Rows are one point carried round by a steady rotation, each followed by how many steps it has turned.
The counts run from 0 to 449.
[203 106 120  94 127 121 148  97 112  85 143 126 107 106 123 150 127 109
 154 115 135 153 142 154 143 133  53 108 133 161 110 136 120 137  63 110
 149 107 134 113 106 174 135 149 131 129 158 123 183 105 157  90 151  69
 154 148 137 143 158 163 104 139 110 133 152 164 111 119 176 124 118 147
 101 137 123 138 163 140 131 104 159 126 141] -> 419
[146 116  94 144 138  90 169 136  81  90 142 157 134 153 110 142 127 165
 149 122 124 142 161 117 169 143  57 135 112 147 145 139 121 133 108 129
 139 115 110  73 144 121  97 124 106 123 132 141 165  73 119 158 100 160
 179 151 171 168 122 151 136 138 140 143 146 139 142 179 170 104 154 116
 155 132 110 137 120 120  83 105 166 154 127] -> 253
[146 133 141 126 122 113  88 178  75 109 152 107 100 136 115 136 117 192
 116 132 110 148 119  91 204 129  98 128 125 131 148 112 132 141  98 114
 114  55 110 114 131 178  99 118 128 190 163 162 150 129 130 147 118  96
 115 151 174 104 144 150 125 155 120 164 118 146 156 127 159 117 136 118
  84 168 128 112 141 145 127 140 162 124  75] -> 213
[122  79 139 132 165 145 126 143 127 141 119 137 126 121 187 105 129 121
 153 122 121 122 133 129  49 122 201 147  77 135 122  88 143 112 151 141
 167 130 175 146 143 124 129 119 120 181  99 124  93 146 117 143 123 120
 143 122 143  55 144 149 115 105 109 145 105 153 111 137  96 113 166  92
 103 173 133 166  96  63 110 129 117  91 132] -> 83
[ 82 122 142 105 127 144 116 161 104 124 118 129 141 167 146 130 125 100
 123 147 104 105 119  79 138 196 140  97 118 100  76 112 138 118 164 122
 156 111 110 139 148 105 153 114  95 112  95 169 157 141 129 117 129 145
  98 138 131 155 132 113 152 110 162  89  97 184 142 144 108 168 117  84
  97 127 135 134 122 137 142 180 118 194  81] -> 77
[157 119  78 123 117 109 133 104 132 130 106 133 129 138 109 164 140 108
 187 138 105 106 176 114 119 146 164 196 174 145  92 124 171 141 132 170
 120 125 157 140 101  87 118 150  93 123 149 121 121  92 148  89 111 145
 118 126 161 116 163  79 132 122 158 125 119 137 130 175 109 145 163  78
 136 145 171 145 169  90 112 109  83 160 127] -> 382
[136  84 107 114 136 139  75 164 119 134 150 135 112 123 127 132 122 114
 121 174 145 106 156  98 147 189 109 148 134 185 145 121 115 101 148 115
 115  67 153 116 149 155 126 131 111 135 173  87 159 128 116 120 150  99
 122 153 116 111 159  82 176 146 117 139 111 119 151 117 149 128  66  78
  49 125 169 129 148 144 109 129 141 160  73] -> 377
[120 112 167 138 115 120 119 150 129 127 132 117 128 169 177 140 153 155
 126 175 145 140 112  64  99 155 127 121 137 109 135  93 128  72 160  97
 162 165 120 115 130 152 157  70 148 120  99 156  90 175 116 106 159 101
 144 136  91 172 144 117 133  98 166 104  81 161 155 144 143  96 123  84
  94 117 102 150 102 109 110 152 159 121 128] -> 0
[146 113 100 106  86  97 147 118  96 115  94 149 150 127 157 167 171 121
 162 157 120 108 102  89  80 168 107 120 121  77 124  96 135 107 155 130
 155 143 163  96 124 120 141 120 107  66  68 103 117 115 120  89 157 140
 156 163 149 195 132 129 131 109 150  79 138 173 124 146 124 138 105 127
 122 122 116 131 121 105 124 107  98 179 125] -> 238
[149 134 106 125 146 115 141 131  71  83 145 128 125 122 117 158 106 151
 170 147 117 136 151 112 143 117  62 112 128 138 142 127 143 130 131 140
 145 107 110  89 141 102 102 156  90 102 102 136 150  36 126 147 148 167
 196 170 145 142 130 168 120 156 150 145 159 168 121 173 143 115 144 145
 174 118  96 158 146 120  93  99 163 150 119] -> 254
[174 122 122 125 101 116 181 137 102  95 115 131 118 150 134 132 132 154
  85 134 134 126 141 170 113  69  81 121 136 105  91 134  72 111 101 135
 123 125 152 164  88 119 132 153 134 175 167 159 127 120 174  92  78 128
 117 151 134 173 165 135 155 117 160 146 129 151 162 112 166 161 132 192
 107 164 161 117 108  94 146 152 122 123 144] -> 112
[105 133 125 121 118 104 153 171 134 145 106 139 161 175 169  86 118 140
 119 139 124 113 130  98 140 132 149 180 130 130 138  82 125 116 156 141
 113 146 137 102 171 122 126 152 129 169 195 173 146  96 120 140  95 163
 168 136  99 159 134  76 200  97 113 134 104 163 180 132 133 158 121 112
 107 118 118 111 118 111 125 177 145 136  72] -> 393
[167 120 119 124 131 145 136 136 167  79 150 123 125  89  73 142 166  90
 138 153 134 203 150 122 159 132 108 135 131 174 155 139 118 123 109  75
 166 102 143 150 108 111 121 101  99  96 126  91 132 148 158 132  95 126
  68 122 145 123 162 141 114 111 127 132 120 155 128 127 113 123 143  54
  87 136 119 134 167 133 121 105 123 157 178] -> 220
[149 103 137 116 132 165 112 140 161 156 140 133 135  97 161 113  87  84
 124 172 114 130 147  86 112 182 133 105 170 147 125  73 120 101 155 111
 166 124 105 132 157 127 153 134 130 133 128 145 130 142 129 105 170 104
 134 141  85 115 157  93 154 120 114 109  81 162 137 148 125 112 111  92
 105 123  72 163 153 123 114 188 150  93  71] -> 227
[134  87  58 142 136 114 144 126 102  98 102 165 116 127 147 172 174 157
 143 160 126  90 162 100 120 139  93 117 111 136 122 150 102 108 148 135
 135  99 154 118  94 122  98 114 109 120  88  80 122 119 122 101 116 133
 141 164 185 131 185 131 105 141 165 136 135 128 110 178 147 133 108 115
 122 131 157 165 128 122 116  64 105 160 148] -> 11
[154 121 112  75 163 130 115 129 103 130 134 116 139 138 166 105 151 115
 130  95 122 133 101 111  72 128 168 104  76 104  95 123 137 121  71 113
 135 121 185 165  99  91 109 122  76 148 102 129 154 133 124 143 102 186
 111 103 104 147 176 169 124 113  93 126 143 209 153 154  72 139 151 106
 137 132 152 138 109 101 139 124  98 138 120] -> 321
[182 135 170 130 147 137  58 122 126 119 166 143  95 124 113 132 111  88
 131 159 143 145 144 151 128 111  75 118 130 152 152  91 158 104 141  84
 156 116 145 148 116 119 153  97 117 130 142  98 150 121 149 130 164 168
 145  86  94 164 176 179 150 111  77 128 135 157 140 131 132  69  93  97
 115  97 123 163 132 111  65 140 148 136 103] -> 180
[165  90 156 136 100 117 141 128 148 138 111 126 135 145 132 100  98 111
  83 142 136 132 131 101 118 161 119 149 148 115 144  85 118 107 139 141
 141 111 163 157 134 127 166 141 147 173 162 123 128 162 157 101 157 100
 116 156 129 135 157  68 164 126 142 129  79 144 186 104 152 121  51 117
  23 172 136 142 112  98 134 164 155  96  98] -> 229
[125 143 105 160 125 138  76 117 158 165 118 125  81 131 102 108 120 129
 126 144 121 121 138 122 131  90 177 126 169 143 192 113 144 127 151 118
 135 104 180 182 141 124 122 110 122 138 151 103 143 118 148 120 170 150
 155 122  85 113 220 134 128 128  91 143 153 152 124 161  80 119  75 101
 147 134 124 173 151  98  78 147 116  84 114] -> 20
[143  90  72 126 160 138 116 121  91  88 122 162 113  93 158 163 137 134
 150 154 118  85 132 114 103 146 131  94  99 145 127 132 128  99 164 112
 151  96 151 119  95 126 107 113  85 100  90  87 114 108 126  97 126 125
 147 136 148 116 189 167 120 133 129 119 165 142 111 193 151 109 144 108
 135 109 139 159 146 117 124  51 105 149 141] -> 12
[103  96 148 137 108 137 113 137  97 132 141 119 135 176 160 125 132 138
 109 173 152 104 106 103  84 132 113 147  95 113 122  86 119 105 188 121
 158 133 176 102 131 133 180 112 166 152 128 164 131 135  93 142 153  85
 170 155 166  83 151 148 142 102 162 142 116 140 170 116 143 110 130 106
  62 169 144 111 108 103 131 142 148  94 142] -> 2
[132 140 143 146 149 142  68 138 108 142 140 162  61 126 130 145 130  88
 130 168 157 107 171 170 150 126  83 107 142 161 114 103 157 100 152 100
 139 134 126 128 132 133 137 101  99 127 127  91 133 121 155 120 174 196
 146  89 111 177 180 159 163 135  90 124 124 154 135 141 127 103  76  87
 116  78 145 173 117 155  78 138 122 155 101] -> 179
[127 149 144 142 106  86 157  92 100 114  99 143 143 141  97 103  95 128
 146 146 120 139 139 120 159 109  86 142 175 111 141 109 143 160 173 162
 163 147 109 107 155  86 147 150 124 120 177 157 140  53 139 119 131 181
 212 133 143 123 127 135 139 129 145 121 127 137 124 152 147  95 119 151
 168 131  98 155 157  73  81 153 164 134 127] -> 105
[160 145 156 141 123 121 132 117 138 129 139 105  98 176  68 116 123 105
 137 129 153 162 164 171 140 105  63 149 138 151 131  94 147 137 124 132
 141 128 153 133 129 111 182 102 146 141 208 143 174 104 160 142 130 127
 153 130 143 153 163 132 147 106 119 140 109 166 165 119 129  93 112  89
  80 136 157 125 124 122  79 164 180 120 140] -> 182
[156 104 138 129 143 143 149 140  86 128 114 131 101  90 145 172 126 140
 167 140 133 112 162 115 136 168  97 121 114 157 104 129 137 133 148 140
 140 105  95  89 148 141 140 115 123 175 133 153 109 110 129 135 150 105
 145 153 209  43 129 125  93 165 187 156  78 141 100 116 165 116 130 103
  86 164  93 178 123 136 134 120 160 137  77] -> 373
[ 60 125 117 130 116  72 115 141 107 113 139 120 118 211 106 107 141 117
 129  73 131 133 108 123 155 125 189 152 117 114 121 116 135 166 132 132
 141 131 163 172 107 149  82 124 143 142 151 142 124 149 141 129  97 141
 136 103 152  97 145 156 134 112 154 126 151 140 106 110 115 160 186  87
 139 143 207 133 104  87 150 125 131 147 141] -> 202
[122 126 110 116 123  94 140 159 143 122 136 103 181 167 166 135 139 115
 147 135 103 119 132  52 116 183 178 137 140 122 125 124 118 108 132 124
 120 121 127 167 107  94  94 135  79 119 100 160 139 129 144 122  90 160
  81 130  85 182 144  80 157 107 164  97 136 151 130 164 101 173 161 110
 150 123 120 119 146  90 132 147  97 167 104] -> 156
[126 127 103  93 100 123 148 123  90 134 124 115 152 136 156 120 177 149
 141 169 125 135 105  74  89 149 132 126 129  86 141 114 101 132 103 129
 132 123 211 131 145 133 130 140 113  73 103 160 179  94 105 105 154 141
 156 202 105 172 125 127 110 100 128 104 155 188 154 145  78 134  92 126
 117 184 109 123 149 141 112 144 106 135 152] -> 317
[ 90 122  92 117 132  78 150 137 165  93 153 107 142 155 136 114 176 121
 153  81 127 205 115 111 146 119 187 123 100 149 152 121 105 152 105  95
 157 153 119 134 131 151  78 107 138 117 113 137 139 139 123 138 100 103
 123 133 133 119 109 158 113 110 147 122 161 161  72 136 103 154 202 106
 156 128 105 133 127 104 159 119 160 122 129] -> 204
[101 106 122 114 147  97 131 146 126 105 153 109 138 144 141 111 105 106
 135  57  90 193 120  93 151 182 170  95 122 127 107  87 103 147 104 154
 147 129 106 165 144 164  86 138 134 129  75 153 155 132 130 141 128 133
 134 147 124 126  98 157 157 131 135 136 137 169 101 146 128 162 167 129
 174 140 138 175 102 119 126 133 169  83  69] -> 125
[143 150 101  88 113 150 160 108 115 126 117 159 126  61 152 111 132 109
 140 159 119 103 144 139 127 126 120  94 151 136  80 143  88 127 117 125
 171 158 136  96 157 104 135 178  96 114 112 130 146  77 136  75 137 191
 175 130  99 148 129 152 147 124  87 101 119 174 113 164 142 137 105 136
 161 110  49 172 167 133 121 151 110 163 104] -> 28
[ 98  83  76 160 132  87 141 173 112 120 140 126 152 183 141 138 128 141
 125 127 113 123 147  54 139 170 142 160 102 146 180 132 111 102 158 155
 109 113 132 124 146 111  65 134  86 145 102 113 117 120 114 156 108 150
 121 168 146 111 114  85 168 133 173 162 126 125 129 156 134 149 126 102
 124 147 136 155 109  93 137 107 142 157  83] -> 7
[182 123  96 101 150 122 165 143 100  76  99 130 115  98 107 146 139 137
 165  95 108 154 161 142 158 122  83 144  71 151 126 117 153 154  93 136
 116  94 148 106 133  97  98 133  85 162 101  94 136  88 145 159 112 177
 124 163 188 160 134 135 116 157 129 162 120 193 144 143 124 159 135 146
 108 162 137 149 101 136 125 108 131 173 105] -> 174
[104 119 142 103 106 129  81 112  81 112 173 113 141 124 173 114 110 124
  78 168 139  88  74  68 105 137 146  98 139 107  98 117 107 106 130  92
 178 125 175 150  83 153 126 152 147 162 109 166 109 137 112  96 113 109
 122 131 108  83 158 185 110 138 129 126 121 141 163 125 145 117 137 146
 134 137 133 123 155  90 162 131 121 115 100] -> 438
[ 89  97 113 131 152 135  95 117 146  98 155 131 106  94 123  95 133  95
 115 127 145 183 119  87 136 159 173 105  89 142 115 123 102 124 145  83
 170 128 156 151 115 118 104 110 101 127  46 100 119 178 123 140 109 134
 117 122 161  65 155 179 114 130 134 144 122 123  99 149 105 123 148  70
  95 141 116 186 112 117 152 108 128 120 140] -> 368
[ 93 118 141 101 149 151 135 161 118 140 146 114 164 125 156 123 132 107
 166 161 118 119 121  97 118 164 130  97 113 118  52 138 119 137 143 120
 155 124 117 127 144  97 170 141  78 105 117 177 169 109 121 118  97 141
 104 132 136 124 137 123 129 107 153  88 102 183 118 140 109 179 141  71
 107 134 113 117 154 145 152 167 110 183 122] -> 76
[ 81 133 141 132  93 126 121 148  59 111 124 148 104 113 160 134 188 166
  94 160 149  95 106 119 148 118 130 103 133  91  92 120  91 116 147  97
 155 113 156 125 123 197 121 111 150 152 141 136 115 143 148  62 126 130
 133 121 166 125 142 174 114 117 155 113 106 157 130  92 160 120 119 148
  91 124 117 117 135 123 156 164  96 149 123] -> 358
[109 158 115 141 147 152 118 177  88 127 173  88 103 130  93 160 153 145
 160 192 131 144 150 103 151  98 145 158 167 169 129 145 117 149 130 122
 119  85 174 144 134 143  80 174 103 142 106 139 140  93 131 127 144 130
  79 168 149  59 153 143 108 158 127 172 124 130 140 124 102 161 144  95
 136 155 131 134 186 147 120 138 106 129 108] -> 216
[117  90 136 125 141 105 107 143 114 117 178 148 127 173 128  82 119  95
 111 125 176 152 130 134 141 130  71 146  70 152 151 106 119 125 151 125
 144 122 145 104 158 131 124 101 139 139 157 130 166 106  95 181 133 161
 183 108 139  94 129 158 153 123 104 138 136 143 132 110 133  79 103  95
  78 128 159 142  96 112 100 118 202 131 126] -> 330
[114 116 123 117 145 122  73 151  85  97 187 136  99 115 162 146 106 174
 109 164 120 161 122  80 177 178 118  98 128 131 116 106 117  94 130  94
 169  90 113 110 136 197  93 118 134 154 130 130 136 145 109 119 121  99
 145 106 132 114 145 189 144 139  83 139 131 148 142 155 174  81 158 122
 150 117 131 139 131 147 120 116 153 102  74] -> 211
[ 94 104 104 115 152 128 121 165 131 146 173 116 188 146 185 106 116 153
 139 154 154 133 108  58  91 150 192 147  86 144 147 140 116 118 119 126
 137 119 170 134 144 103  86 144 103 160 157 171 148 119  91 152  80 119
 131 133  95  45 143 111 141 115 134 161 134 129 134 148 122 121 163  86
 137 159 140 140 131  79 114 112 140  91 108] -> 5
[154 102 129 144 144  85 118 115  93 104 156 141 134 182 108  97 112 138
 124  87 156 172 136 102 166 139  58 150  88 130 161 101 151 112 111 145
 141 118 142 112 149 131 108 113 123 124 171 135 164 112 118 148 123 162
 180 127 142 118 115 156 155 134 126 162 132 126 122 144 141  83 108 117
 108 137 167 152  92  98  59 118 207 122 103] -> 331
[124 150 180 115 125 132 127 125  71 145 158 109 113 161 140 125 131 117
 123 126 130 110 135 140  91  93 137 151 139  86  75 115 150 121 123 162
 133 141 172 184 121 148 131 159 117 154 145 169 137 101 163 114 121 212
 135 114 115 122 117 161 136 116 133 126 128 174 125 116 106 140 149 146
 155 139 182 128 105  75  92 184  98 126  97] -> 35
